Every row has a hidden score. How much higher is the second row's score than the first row's in each pair? 10 means about the same, 20 much higher and 0 much lower. The score is a weighted sum of the row's numbers plus the product of two more (or one squared), each taken from its middle value.
[ 0.19 -0.62 -1.08 -0.6   1.16  1.35 -0.37 -0.75 -0.58  0.14]
[-1.51  0.21  0.83  1.65 -0.69 -1.05  0.92  0.16  0.74 -0.36] >> 13
[ 0.86 -0.83 -0.86 -0.55  0.78  1.31 -0.38 -1.18 -0.59  0.04]
[ 1.4   1.51 -0.54 -0.87  0.63  0.95 -1.74 -1.36 -0.6   0.19] >> 11
[ 0.27 -1.4  -1.07  0.07  0.24  1.23  1.05 -0.62 -0.75 -0.26]
[-1.03 -0.12  0.18  1.52 -0.58 -0.84  2.12 -0.11  0.46 -0.8 ] >> 14
[-0.24 -2.44 -0.2   1.87 -0.66 -0.31  1.46  0.67  0.23 -0.71]
[ 0.97 -0.7  -0.63 -0.5  -0.39  1.4   0.37 -1.31 -0.24 -0.46] >> 7
[ 1.42  1.53 -0.52 -1.14  0.28  0.87 -1.78 -1.1  -0.49  0.53]
[ 1.23  0.25 -0.12 -1.42  0.05  1.07 -1.26 -1.18 -0.37  0.55] >> 8
[-0.3   0.03  1.14 -0.46 -1.1  -1.04 -0.05  1.74  0.93 -0.1 ]
[ 1.35  0.05 -0.66 -1.06  0.62  1.17 -0.39 -1.1  -0.78 -0.18] >> 7
[ 1.64  0.1  -0.73 -0.63  0.34  1.14 -1.06 -0.69 -0.65 -0.3 ]
[-1.45 -0.1  -0.89 -0.32  2.52  0.34 -0.66  0.03 -0.19  0.7 ] >> 15
[ 1.24  0.57 -0.64 -0.88  0.76  1.03 -1.01 -1.38 -0.98  0.48]
[-1.86 -1.27 -0.72 -0.1   0.81  0.35  0.77  1.17 -0.4   0.95] >> 12
[ 0.7   1.33 -0.38 -1.62  0.9   0.4  -2.4  -0.05  0.35  0.75]
[-0.98 -1.4   0.86  1.06 -0.64 -0.47  2.   -0.01  0.15 -0.71] >> 5
[ 0.8  -0.81 -0.83  0.02  0.49  1.06  1.12 -1.06 -1.1  -0.64]
[-1.04  1.41  1.05 -0.3   0.   -1.34 -0.63  1.06  0.76  0.49] >> 16
[ 0.54 -0.6   0.27 -1.35  0.15 -0.72  1.45  1.48  0.32 -0.91]
[ 0.19 -1.85 -0.77 -0.68 -0.43  1.11  0.52 -1.02  0.11  0.95] >> 8
[ 1.54 -1.29  0.03  0.11 -1.43  0.46  1.09 -0.22  0.06 -1.2 ]
[ 1.52  0.76 -0.56 -0.97  0.32  1.04 -1.17 -1.2  -0.82  0.32] >> 10
[-1.1  -0.09  0.73  1.92 -0.94 -1.09  0.46  0.46  0.89 -0.4 ]
[-1.21  1.08  0.85  0.58  0.12 -1.5   0.07  0.5   0.96  0.06] >> 13
[ 1.81  0.13 -0.03  0.14 -1.77  0.11  0.03  1.24 -0.05 -1.31]
[ 0.    0.75  1.02 -0.35 -0.66 -1.37 -0.53  1.46  0.58  0.34] >> 18
[ 0.74 -0.35 -0.73 -0.66 -0.03  1.29  0.98 -1.73 -0.26 -0.51]
[ 0.92  0.97 -0.76 -1.2   0.69  1.21 -1.06 -1.42 -0.49  0.35] >> 12
[ 0.69 -0.32 -1.12 -0.49  0.8   1.31 -0.01 -0.78 -0.94 -0.1 ]
[-1.42 -2.   -0.36  0.55  0.11  0.89  1.43 -1.02 -0.06  0.35] >> 13
[ 1.72 -0.59 -0.21 -1.15  0.38  0.86 -1.01 -1.21 -0.41  0.3 ]
[-1.1   0.84  0.87  1.5  -0.64 -1.34  0.64  0.33  0.67 -0.38] >> 16
[-1.51 -2.18 -0.86  0.78 -0.12  0.62  1.12  1.01  0.08  0.24]
[ 1.06  0.83 -0.46 -2.04  1.49  0.34 -1.46 -0.18 -0.13  0.47] >> 12
[ 1.72  0.6  -0.78 -1.49  0.61  0.82 -0.54 -1.51 -0.23  0.09]
[-1.35  0.72  0.93  0.87 -0.74 -1.26 -0.23  0.92  0.97  0.33] >> 14
[ 0.17 -0.27  0.81 -0.86  0.01 -1.34  0.42  1.22  0.82 -0.1 ]
[-1.81  0.71  0.87  1.22  0.42 -1.23 -0.23  0.5   0.51  0.26] >> 11
[-1.18  1.54  1.13  0.56 -0.29 -1.39 -0.49  0.51  0.93  0.15]
[ 1.15 -0.74 -0.8   0.21  0.22  1.34 -0.51 -0.78 -0.76 -0.53] >> 4
[-0.58  1.03  1.29 -0.49 -1.18 -1.2   0.4   0.59  0.92  0.2 ]
[-0.1  -1.28 -0.71 -0.05 -0.19  1.44  0.87 -0.69 -0.66 -0.12] >> 6
[ 0.96 -0.27  0.82 -0.1  -1.5  -0.7   1.29  0.89  0.11 -1.02]
[-1.17  0.98  1.14  1.04 -0.54 -1.17 -1.12  0.55  1.05  0.29] >> 12
[-0.23 -1.47 -0.88  1.13  0.43  0.9   1.29 -0.02 -1.06 -0.78]
[-0.06 -1.76 -0.52 -0.23 -0.07  1.24  1.02 -0.79 -0.8   0.3 ] >> 8
[-0.77  3.23 -0.69 -2.04  1.05  0.79 -0.31  0.62 -0.11 -0.64]
[-0.4   1.08  1.13  0.88 -1.12 -1.35 -0.38  1.27  0.44 -0.08] >> 17
[ 1.46 -0.11  0.22 -0.94 -0.35  0.71 -1.75 -1.36 -0.06  0.87]
[ 0.92 -0.25 -1.   -0.51  0.74  1.27 -0.03 -1.49 -0.74 -0.05] >> 10
[ 1.59  0.13 -0.77 -0.94  0.26  1.18 -0.72 -0.98 -0.36 -0.34]
[ 1.04 -0.27 -1.45  0.07  0.26  1.27 -0.15 -0.44 -0.72 -0.37] >> 7
[-0.68 -1.29 -0.55 -1.27 -0.11  1.   -0.2   0.    0.26  1.36]
[-0.7  -2.25 -0.57  0.05 -0.06  0.96  1.6  -0.55 -0.31  0.26] >> 3
[-1.03 -0.12  0.97  1.06 -0.45 -1.33 -0.11  0.1   0.77  0.77]
[ 0.61  0.68  0.91 -1.55 -1.08 -0.83 -0.37  1.12  1.17 -0.03] >> 9
[ 0.31 -0.24  0.69 -0.01 -1.05 -0.29  1.46  0.94  0.47 -1.86]
[-0.19 -0.1   1.11 -0.58 -0.15 -1.13 -0.86  1.35  0.23  0.94] >> 13
[-0.12 -1.58 -1.16  1.28  0.34  0.87  1.12 -0.03 -1.05 -0.4 ]
[-0.08 -0.49  1.12 -0.39  0.32 -0.92  1.28  0.77  0.33 -1.3 ] >> 13
[-0.21 -1.86 -0.8  -0.13  1.2   1.23  0.35 -0.29 -0.59 -0.28]
[ 1.06  0.09 -0.59 -1.35  0.07  1.03 -1.81 -0.11  0.19  0.47] >> 11
[ 0.64 -0.85 -0.94  0.31  0.14  1.18  0.85 -0.81 -1.26 -0.28]
[-1.19  1.45  0.99  0.1  -0.49 -1.34 -0.4   0.93  0.82  0.57] >> 16
[ 1.14  0.75 -0.22 -1.52  0.54  0.36 -2.11 -1.01  0.54  0.96]
[-0.84  0.98  1.11 -0.5  -0.28 -1.36  0.55  0.99  0.77 -0.07] >> 9
[ 1.34  0.13 -0.79 -0.89  0.39  1.17 -0.68 -1.5  -0.57  0.29]
[ 0.4  -0.55  0.61  1.73 -2.16 -0.55 -0.2   1.26  0.4  -0.59] >> 7
[ 1.4   0.81 -0.18 -1.27  0.65  1.02 -1.55 -0.83 -0.57 -0.16]
[ 1.12  0.02  0.42  0.6  -0.93  0.12  1.79 -1.22 -0.53 -1.54] >> 8
[ 0.77  0.47 -0.75 -1.24  0.94  1.16 -0.6  -1.53 -0.67  0.48]
[-1.09  0.7   0.93  0.74 -0.02 -1.43  0.87  0.47  0.68 -0.44] >> 16
[-0.65  1.05  1.13 -0.8   0.1  -1.32 -0.27  1.17  0.9   0.02]
[-1.94 -0.81 -0.06 -0.46  1.36  0.44 -0.87 -0.08  0.33  1.29] >> 16
[-0.24  3.14  0.8  -0.43  0.41  0.35  1.02 -2.06 -0.39 -1.8 ]
[-0.38  0.2   0.92  0.06 -1.   -1.27 -0.54  0.92  1.19  0.65] >> 17
[ 0.27  0.57  0.93 -0.47 -0.38 -0.81  1.33  1.37 -0.14 -1.47]
[ 1.17  1.32 -0.84 -1.4   0.79  0.75 -1.67 -0.95 -0.25  0.74] >> 9
[ 1.29  1.18 -0.15 -1.73  0.13  0.61 -1.53 -1.35 -0.05  0.97]
[ 1.41  0.43 -0.62 -0.41  0.14  1.12 -0.57 -1.16 -1.35  0.19] >> 9
[ 1.32  1.99 -0.53 -0.58  0.56  0.98 -1.94 -1.71  0.   -0.37]
[-1.36  0.92  1.23  1.07 -0.77 -1.15 -0.48  1.    0.67  0.07] >> 10
[ 1.52  0.8  -0.56 -1.34  0.3   0.54 -1.96 -0.4  -0.14  0.84]
[-1.58  1.47  0.78  1.16 -0.17 -1.38  0.42  0.2   0.75 -0.03] >> 13
[-1.18  0.41  0.64  1.8  -0.92 -1.18  0.88  0.51  0.54 -0.31]
[-1.01 -2.15 -1.28  1.23  0.33  0.61  1.13  0.62 -0.24  0.06] >> 6
[ 1.22  0.91 -1.22 -0.71  1.71  0.15 -1.72 -1.27  0.29  0.64]
[ 0.29 -0.01 -1.24 -0.64  0.51  1.36  0.39 -1.27 -0.65  0.25] >> 3
[ 1.28  0.73 -0.34 -0.85  1.11  0.67 -2.12 -0.57 -0.76  0.43]
[-0.75  0.12  0.92  1.1  -1.04 -1.23  0.33  1.36  0.71 -0.39] >> 10
[-1.11  0.8   1.08  1.18 -0.14 -1.36  0.54  0.56  0.46 -0.57]
[-0.36  0.51  0.58  0.68 -0.09 -1.55  1.04  0.78  0.57 -0.59] >> 12
[ 0.81 -1.37  0.94 -0.23 -1.02 -0.81  0.99  1.05  0.4  -0.69]
[ 0.52  0.91 -0.73 -1.51  0.    0.48 -1.88  0.02  0.35  1.52] >> 12
[ 1.32 -0.18 -0.48 -0.58 -0.13  1.27 -0.39 -1.39 -0.87  0.12]
[-1.34  1.59  0.8   0.25 -0.26 -1.42  0.69  0.66  0.89 -0.13] >> 17
[ 1.05  1.37 -0.57 -0.69  1.1   0.68 -2.43 -0.33 -0.62  0.4 ]
[ 1.11 -0.74 -0.32  0.36 -1.63  0.2   1.76  0.62 -0.55 -0.92] >> 10
[-0.73 -0.27  0.17  1.38 -0.86 -1.25  0.54  1.54  0.92 -0.24]
[ 0.69 -0.08 -1.18 -1.26  0.99  1.05 -0.52 -0.39 -0.67  0.62] >> 9
[ 0.45 -1.97  0.12  1.13 -1.57  0.36  1.46 -0.51  0.47 -1.02]
[ 1.27 -1.16 -0.71 -0.07 -0.28  1.27  0.2  -0.72 -0.45 -0.7 ] >> 8
[ 1.01  0.04 -1.16 -0.79  1.45  0.95 -0.45 -0.18 -1.04 -0.22]
[-0.55 -0.09  0.86  0.83 -0.45 -1.37  1.03  0.79  0.63 -0.57] >> 14
[ 1.02  0.12 -0.67 -1.17  0.7   1.05 -0.92 -1.42 -0.58  0.75]
[ 0.35 -1.45 -1.05  0.42  1.22  1.05  0.24 -0.12 -1.13 -0.42] >> 10
[-1.48 -1.32  0.69  2.14 -0.5  -0.75  0.16 -0.1   0.57  0.49]
[-1.35  1.98  1.02  1.33 -0.55 -1.32 -0.34  0.11  0.77 -0.01] >> 9
[ 0.68 -0.37 -0.97 -0.62  0.77  1.27 -0.22 -1.25 -0.86  0.37]
[-0.16 -0.09 -0.65 -0.49 -0.28  0.6  -0.2  -0.03 -1.27  1.97] >> 9
[ 0.79  0.41 -0.04 -2.01 -0.21  1.02 -0.92 -1.03  0.05  0.76]
[ 0.24 -0.68 -0.28 -1.38  0.47  1.19 -0.62 -1.34 -0.22  0.97] >> 9
[-0.94  0.73  1.26  0.38 -0.26 -1.41  0.28  0.87  0.58 -0.17]
[ 0.7   0.   -1.27 -0.95  0.59  1.24  0.47 -0.89 -0.65 -0.06] >> 6
[-0.2   0.25  0.95  0.88 -0.74 -1.51  0.33  0.94  0.39 -0.03]
[ 0.02  0.43 -1.05 -1.04  1.42  1.21 -0.62 -0.9  -0.66  0.47] >> 6
[ 0.73 -1.41 -0.79  0.05 -0.46  1.42  0.31 -0.85 -0.31 -0.31]
[ 0.6  -0.65 -0.54 -0.85 -0.27  1.28  0.94 -0.99 -0.87  0.02] >> 6
[ 1.03  1.   -0.81 -1.27  0.52  1.05 -1.49 -1.11 -0.26  0.64]
[ 1.32 -0.59 -0.68 -0.79 -0.49  1.3  -0.35 -1.03 -0.26  0.1 ] >> 8
[-1.74  1.14  1.04  0.7  -0.2  -1.24  0.02  0.79  0.75  0.12]
[ 0.62 -0.5  -0.2  -0.21 -0.88  0.22  2.24  0.41 -0.21 -1.46] >> 6
[ 0.96 -0.38 -0.75  0.66  0.31  1.28 -0.33 -1.29 -1.22 -0.33]
[ 0.17 -0.61  1.34  0.55 -1.5  -0.9  -0.05  1.49  0.26 -0.31] >> 12
[ 0.89  0.07  0.97 -1.14 -1.32 -0.64 -0.86  1.47  0.22  0.61]
[-0.67  0.46  0.74  0.98 -1.41 -1.26  0.    0.99  1.14  0.12] >> 12
[-2.12  0.62  0.71  1.45 -0.4  -0.98  0.6   0.33  0.69  0.14]
[ 0.1  -1.13 -1.08  1.14  0.17  0.95  1.11 -0.06 -1.27 -0.56] >> 4
[-0.06 -1.42 -1.72  0.29  0.71  1.05  0.23  0.11 -0.47  0.38]
[ 0.07  0.13 -0.17  0.9  -1.25 -0.15  2.08  1.01 -0.27 -1.56] >> 9
[-1.64 -2.36 -0.83  1.21  0.17  0.54  0.59  0.19  0.29  0.74]
[-0.31  0.17 -1.05 -0.98  1.36  1.22 -0.88 -0.65 -0.37  0.66] >> 7
[ 0.8  -1.75 -1.25  0.35  1.68  0.63  0.03 -0.79 -0.81  0.14]
[ 0.06  0.16  0.45  1.13 -0.68 -0.81  1.85  0.55 -0.12 -1.53] >> 12
[-0.22  0.95 -0.77 -0.89  1.78  0.29 -2.04  0.34 -0.38  1.18]
[-1.37 -1.9  -0.3   1.46  1.16  0.39  0.34  0.33 -1.18  0.44] >> 8
[ 1.17  0.63 -0.73 -1.23  0.93  1.05 -1.41 -1.11 -0.31  0.23]
[ 1.13 -0.16 -1.12 -0.07  0.03  1.24  0.53 -1.21 -0.79 -0.5 ] >> 7
[ 1.22 -0.78 -0.97 -0.32  0.19  1.32 -0.4  -0.88 -0.54 -0.15]
[-0.36 -1.51  0.07 -0.31  1.24 -1.08  0.79  0.56  1.32 -0.37] >> 17
[ 0.21  0.74  0.24 -1.7  -0.05  0.46 -1.86 -0.72  0.41  1.51]
[-0.55  0.27  1.06 -0.08  0.36 -1.5   0.02  0.84  0.76 -0.01] >> 10
[ 1.19 -0.14 -0.34 -0.83 -0.32  1.22 -1.17 -0.49 -0.81  0.49]
[ 0.34 -1.03 -0.58  0.53  1.35  0.87 -0.83  0.07 -1.68  0.22] >> 12
[-0.91 -1.27 -0.61 -0.95  0.49  0.72 -0.85  0.4   0.23  1.6 ]
[-0.31  1.01  0.81  0.79 -0.93 -1.51 -0.49  0.74  0.91  0.35] >> 8
[ 1.01  0.48 -0.78 -1.29  1.06  1.09 -1.27 -1.08 -0.24  0.18]
[ 0.95 -0.05  0.54 -0.32 -1.18 -0.77  0.93  1.94 -0.16 -0.93] >> 11
[-0.9   1.99  1.08  0.33 -0.9  -1.21 -1.07  0.76  0.51  0.84]
[-1.12  1.57  0.77  0.36 -0.14 -1.43 -0.7   0.86  0.66  0.77] >> 12
[-0.29  0.31  1.32  0.17 -1.32 -1.15 -0.23  1.4   0.33  0.32]
[-1.84  0.55  0.6   1.64 -0.17 -0.97  0.95  0.54  0.61 -0.68] >> 11
[ 0.74  1.29 -0.53 -1.4   1.24  0.38 -2.35 -0.18  0.01  0.82]
[-0.85 -0.22  1.    1.31 -0.71 -0.9   1.71 -0.41  0.41 -0.82] >> 8
[ 0.72 -1.06 -1.24  0.83 -0.01  1.11  0.64 -0.83 -1.06 -0.13]
[-0.73 -0.01  0.28 -1.73  0.51  0.54 -0.28  0.13 -0.9   1.55] >> 7
[ 0.73  0.73 -1.18 -1.25  0.81  1.09 -1.22 -1.04 -0.01  0.63]
[-1.84  0.94  0.7   1.3  -0.09 -1.22  0.79  0.18  0.64 -0.05] >> 11
[ 0.22  0.67  0.87 -0.98 -0.04 -1.3  -0.28  1.82  0.37  0.  ]
[-0.11 -0.93 -1.06 -0.09  0.91  1.31  0.69 -1.07 -0.75 -0.11] >> 5
[ 0.17 -2.04 -0.59  1.2   1.42  0.15  1.19 -0.11 -1.24 -0.57]
[-1.7   1.29  0.86  1.11 -0.33 -1.25  0.15  0.97  0.62 -0.11] >> 9
[-0.59 -1.51 -1.19  0.08  0.69  1.18  0.72  0.05 -0.71  0.19]
[ 1.38  0.64 -0.39 -1.42  0.53  0.63 -1.79 -0.95 -0.19  0.88] >> 12
[-0.16  0.38 -1.17 -0.37  1.67  0.29 -1.88 -0.08 -0.14  1.43]
[-1.45 -2.34 -0.12  1.24 -0.4   0.35 -0.07  0.18 -0.07  1.42] >> 10
[-1.7   0.71  0.67  1.89 -0.82 -0.94  0.87  0.54  0.45 -0.46]
[-1.65 -2.   -0.55  0.7   0.15  0.86  1.17 -0.44 -0.05  0.48] >> 13
[-1.06 -0.46  0.52  1.05  2.24 -0.38 -1.54  0.84 -0.46 -0.3 ]
[-0.3   0.78  1.39  0.06 -1.18 -0.94 -1.25  1.31  0.96 -0.01] >> 9
[ 0.95 -0.55  0.8  -0.54 -0.85 -0.97 -0.78  1.59  0.11  0.64]
[ 1.3  -1.36  0.84 -0.58 -0.56 -0.64 -0.47  1.8  -0.05 -0.25] >> 9
[ 1.1  -1.32 -1.02  0.09  0.37  1.24 -0.08 -0.55 -0.63 -0.47]
[-0.87 -2.65 -0.7   1.67  0.33  0.53  1.07  0.41 -0.31 -0.41] >> 11
[-0.53  0.27  0.41 -0.14  2.66 -0.74 -0.17 -0.17 -1.08  0.25]
[-0.08 -0.07  0.76  0.24 -0.47 -1.    1.18  1.62  0.31 -1.34] >> 10
[-0.73  0.45  0.37 -0.37 -0.74 -1.15 -0.31  2.17  0.69  0.83]
[ 0.29 -0.31  1.08 -1.12  0.43 -1.05  1.1   0.87 -0.06 -0.52] >> 8
[ 0.88 -1.24 -1.37 -0.84  0.59  0.96  0.19  0.18 -0.62  0.34]
[ 0.87 -0.28  0.35 -0.28  0.11 -0.49  1.82  0.33 -0.11 -1.77] >> 13
[ 0.25 -1.16 -1.31  0.27  1.    0.89  1.05 -0.08 -1.16 -0.33]
[ 1.17  1.47 -0.9  -1.48  0.85  0.82 -1.55 -1.   -0.17  0.5 ] >> 12
[ 1.15  0.5  -0.71 -1.47 -0.17  1.28 -0.39 -0.82 -0.39  0.08]
[ 0.07 -0.97 -1.04 -0.17 -0.26  1.33  1.12 -1.09 -0.45  0.09] >> 10
